In the data rows, zero lies at 4.5, halfway between 4 and 5.
Some points, one per row:
[1 9 6 7 2 2 9 7 1 9 2 9 0 5 4 7 2 6 6 3 6 4 7 6 4 6 4 9 5 5 3 5]
[5 6 2 8 5 5 2 4 0 3 2 6 7 5 3 7 9 8 0 6 6 4 6 3 5 7 8 5 7 3 9 6]
[3 3 4 4 5 5 4 4 3 6 3 3 4 5 5 5 5 6 5 5 3 2 5 8 8 3 5 6 5 6 4 3]
[5 1 4 4 5 7 5 4 6 4 7 4 5 6 4 5 6 3 4 5 5 5 4 4 5 4 5 2 4 5 4 5]
[2 8 6 6 3 2 8 6 2 8 3 8 0 5 4 6 3 6 6 3 6 4 6 5 4 5 4 8 5 5 3 4]
[3 0 7 7 4 5 3 5 0 9 5 7 2 3 3 8 4 9 1 8 7 1 6 7 1 8 4 0 7 5 5 5]
[4 3 6 5 4 4 6 7 4 6 4 4 4 4 4 5 4 6 6 4 5 5 5 6 3 4 4 5 6 5 4 5]
[6 2 3 3 5 4 7 3 7 7 6 2 6 5 6 5 4 3 5 4 3 5 3 3 6 5 4 4 5 6 6 6]
[4 8 5 6 5 6 4 5 4 2 4 6 6 4 6 4 7 5 5 4 6 5 6 5 2 5 5 5 4 2 5 5]
[5 3 4 4 3 4 4 4 4 5 4 4 6 5 3 5 4 5 3 6 4 4 3 5 6 5 5 5 5 5 4 3]
[3 0 3 0 4 0 3 2 8 9 9 0 4 4 6 2 4 3 3 4 4 3 2 4 7 4 2 0 6 4 2 2]
[5 5 6 6 4 6 3 3 3 4 4 9 4 4 7 6 2 5 4 5 5 5 5 2 3 7 6 2 4 6 6 6]
[1 9 7 7 2 0 4 8 0 5 0 5 4 2 1 5 8 4 3 2 9 9 7 1 5 3 5 6 9 4 7 9]
[5 6 3 4 4 2 7 6 6 4 5 3 4 4 5 3 6 3 5 3 4 7 5 1 4 3 3 5 5 4 5 7]
[3 5 3 4 5 2 6 5 7 5 8 2 4 5 3 4 7 4 5 7 7 6 6 6 2 5 3 4 5 3 6 5]
[4 5 7 5 4 4 3 7 5 4 3 5 7 5 0 6 6 6 3 7 7 5 3 4 3 5 4 4 6 4 5 4]
[4 3 4 5 2 4 4 4 2 5 6 7 3 4 3 4 4 4 3 5 6 5 5 5 5 6 4 4 4 4 3 4]
[6 2 4 2 5 4 7 3 8 7 6 2 5 5 6 4 4 3 5 4 3 5 3 3 6 5 4 4 5 7 6 6]
10 more points follow, each with its number after it:
[4 2 6 4 3 4 8 6 6 5 6 4 2 4 5 2 3 3 8 2 5 5 7 7 2 3 3 6 3 4 1 4] 0
[6 2 6 2 4 3 6 4 6 5 5 4 6 4 0 7 4 2 5 6 7 4 2 5 4 4 5 4 5 6 7 6] 1
[5 2 5 5 5 4 6 9 6 8 4 2 4 5 5 3 5 6 7 3 2 4 4 4 3 4 2 3 6 6 3 5] 2
[6 1 9 3 0 6 5 0 2 6 1 8 3 5 6 9 2 2 4 1 7 5 2 2 9 4 7 6 4 7 3 5] 3
[4 6 7 5 0 0 4 4 1 4 2 8 3 2 1 4 1 2 4 2 9 8 3 3 7 4 6 8 6 3 2 4] 4
[7 2 4 3 4 4 8 3 8 7 6 2 5 5 6 5 4 3 5 4 3 5 2 3 6 5 3 4 5 7 6 6] 5
[2 8 6 7 3 1 4 7 0 5 1 5 5 2 2 5 8 5 3 3 8 7 6 2 5 3 4 5 9 4 6 7] 6
[6 1 4 3 4 6 4 5 6 1 6 4 5 6 3 4 4 4 4 5 4 4 3 5 6 2 5 6 2 3 1 2] 7
[4 6 5 3 7 3 6 3 6 8 2 5 4 3 5 7 3 4 7 3 5 7 2 2 7 4 4 4 7 7 8 9] 8
[4 2 7 6 4 4 7 8 3 7 3 4 3 3 3 5 3 7 7 3 5 4 6 6 2 4 3 5 6 6 4 6] 9
Which of these numbered points is nearest to each point below by angle, seen from the average point of the first points? Its number follows each.
[2 9 5 6 3 2 8 6 1 8 2 8 0 5 4 7 2 6 5 3 6 4 6 5 5 5 4 9 5 4 4 4] > 4
[6 1 5 3 3 6 4 5 6 2 6 5 6 6 3 4 3 4 4 6 5 5 3 5 6 2 6 5 3 4 1 3] > 7
[4 1 3 6 0 4 5 3 0 7 6 9 0 4 3 5 4 5 2 6 6 5 6 5 5 7 5 4 3 3 2 3] > 4
[3 4 3 3 6 3 7 5 8 5 8 1 4 5 1 4 7 4 4 7 8 6 6 6 1 5 3 5 5 3 7 6] > 1
[3 7 6 6 3 2 4 6 1 5 2 5 4 3 3 5 7 5 4 3 7 6 6 3 5 4 4 6 8 4 5 7] > 6
[5 5 3 8 5 5 3 5 0 4 2 5 7 5 3 7 8 8 0 6 6 4 6 3 4 7 6 4 7 4 8 6] > 6
[6 0 5 3 3 6 4 7 7 1 6 4 6 6 3 4 3 4 5 6 5 5 2 5 6 1 6 6 2 3 0 1] > 7
[3 6 5 6 3 3 4 6 1 5 2 4 5 3 3 4 6 4 4 4 6 6 5 3 5 4 4 5 7 4 5 6] > 6
[5 5 3 7 5 5 2 4 0 5 2 5 7 4 3 6 7 7 0 6 6 4 6 3 4 8 7 4 6 4 8 6] > 6
[2 7 6 4 4 0 3 2 6 7 4 4 4 2 5 5 3 4 4 5 7 5 3 2 3 7 4 1 8 5 6 5] > 8
[4 4 6 6 4 3 6 8 4 6 3 5 4 3 4 5 4 7 6 3 5 5 5 6 3 5 3 5 6 5 4 5] > 9
[4 2 5 4 3 4 8 7 7 5 7 3 1 4 5 1 2 3 9 2 5 5 8 8 2 2 2 6 2 3 0 4] > 0
[4 3 7 5 4 3 7 8 3 7 3 4 3 3 3 5 4 7 6 3 5 4 5 6 2 4 3 6 6 5 4 5] > 9
Here are 10 other points, each followed by its number:
[5 8 5 6 6 6 3 5 4 2 4 5 6 5 6 4 6 5 5 4 6 5 6 5 3 4 5 5 4 2 5 5] 0
[3 9 3 5 6 6 2 4 2 4 3 5 5 5 6 5 5 5 4 6 2 3 5 5 3 6 6 4 4 5 6 4] 1
[5 7 5 6 6 5 4 5 4 3 4 5 5 4 5 4 6 5 5 4 5 5 6 5 3 5 5 5 4 3 5 5] 2
[5 3 5 4 3 4 3 4 4 5 3 4 6 5 3 5 3 5 3 6 4 3 3 5 6 5 5 5 4 5 4 2] 3
[3 9 3 5 7 7 2 4 2 3 3 5 5 5 6 5 5 5 5 7 1 3 5 5 3 7 7 4 4 5 6 3] 4
[3 9 3 5 8 7 1 4 2 3 3 5 5 5 6 6 5 6 4 7 2 3 6 6 2 6 7 4 4 5 7 4] 5
[4 2 4 5 2 4 4 4 2 5 6 7 2 5 3 4 4 4 3 5 5 5 6 5 4 6 4 4 3 4 3 4] 6
[4 6 3 7 5 5 3 5 0 4 3 5 6 5 4 6 7 7 0 6 5 4 5 4 4 7 6 4 6 4 8 6] 7
[9 8 5 4 7 7 9 4 9 0 5 4 7 5 6 2 4 0 9 0 3 4 6 5 6 0 4 8 0 3 3 5] 8
[2 4 4 6 7 4 1 4 5 7 4 3 6 4 2 5 8 9 1 9 6 2 5 6 2 8 4 0 8 3 6 4] 9
Which of these numbered points is nearest to each point below by angle, seen from the average point of the first points? Its number follows each.
[2 9 5 6 6 4 5 5 2 4 5 6 2 3 5 4 4 3 5 4 4 5 7 3 3 4 5 4 5 6 5 6] > 1
[2 9 4 6 5 4 5 4 3 4 4 6 3 3 6 4 4 3 5 3 3 5 6 3 4 4 4 4 4 6 5 6] > 1
[4 8 5 6 6 6 4 5 4 3 4 5 6 4 6 4 6 6 5 4 5 5 6 5 3 5 5 5 4 3 5 5] > 2
[4 8 4 6 6 6 3 5 4 2 4 5 6 5 6 4 7 5 5 4 5 4 6 5 2 4 5 5 4 3 5 5] > 0
[5 8 5 6 6 6 4 5 4 3 4 5 5 5 6 4 6 5 5 4 5 5 6 5 3 5 4 5 4 3 5 5] > 2
[6 6 5 4 6 6 7 4 7 2 5 4 6 5 5 3 4 3 7 2 4 4 5 5 5 2 4 6 2 4 4 5] > 8
[3 9 3 5 7 7 1 4 1 3 3 5 5 5 6 6 5 6 5 6 2 3 6 5 3 6 7 4 4 5 7 3] > 5
[5 4 2 5 7 5 5 5 6 4 6 3 5 6 5 5 6 5 4 6 4 5 5 4 3 5 4 3 5 4 6 6] > 5
[3 5 4 6 6 4 2 4 4 6 4 4 6 4 4 5 7 7 2 7 5 3 4 6 3 7 4 1 6 4 6 4] > 9
[5 8 2 7 6 4 5 6 3 5 2 4 7 5 4 6 9 7 2 6 5 6 5 4 4 6 5 6 6 3 8 5] > 7
[2 4 3 5 5 4 4 6 3 5 8 4 1 4 5 2 4 5 5 4 3 4 8 5 2 4 2 3 5 3 1 4] > 6
[2 9 3 5 7 7 1 4 2 3 3 5 5 5 6 5 5 5 5 7 2 3 5 6 3 6 7 5 4 5 7 4] > 5
[4 9 5 7 6 6 3 6 5 0 4 6 7 4 6 4 9 6 5 4 7 6 7 4 1 5 5 5 3 2 6 6] > 0
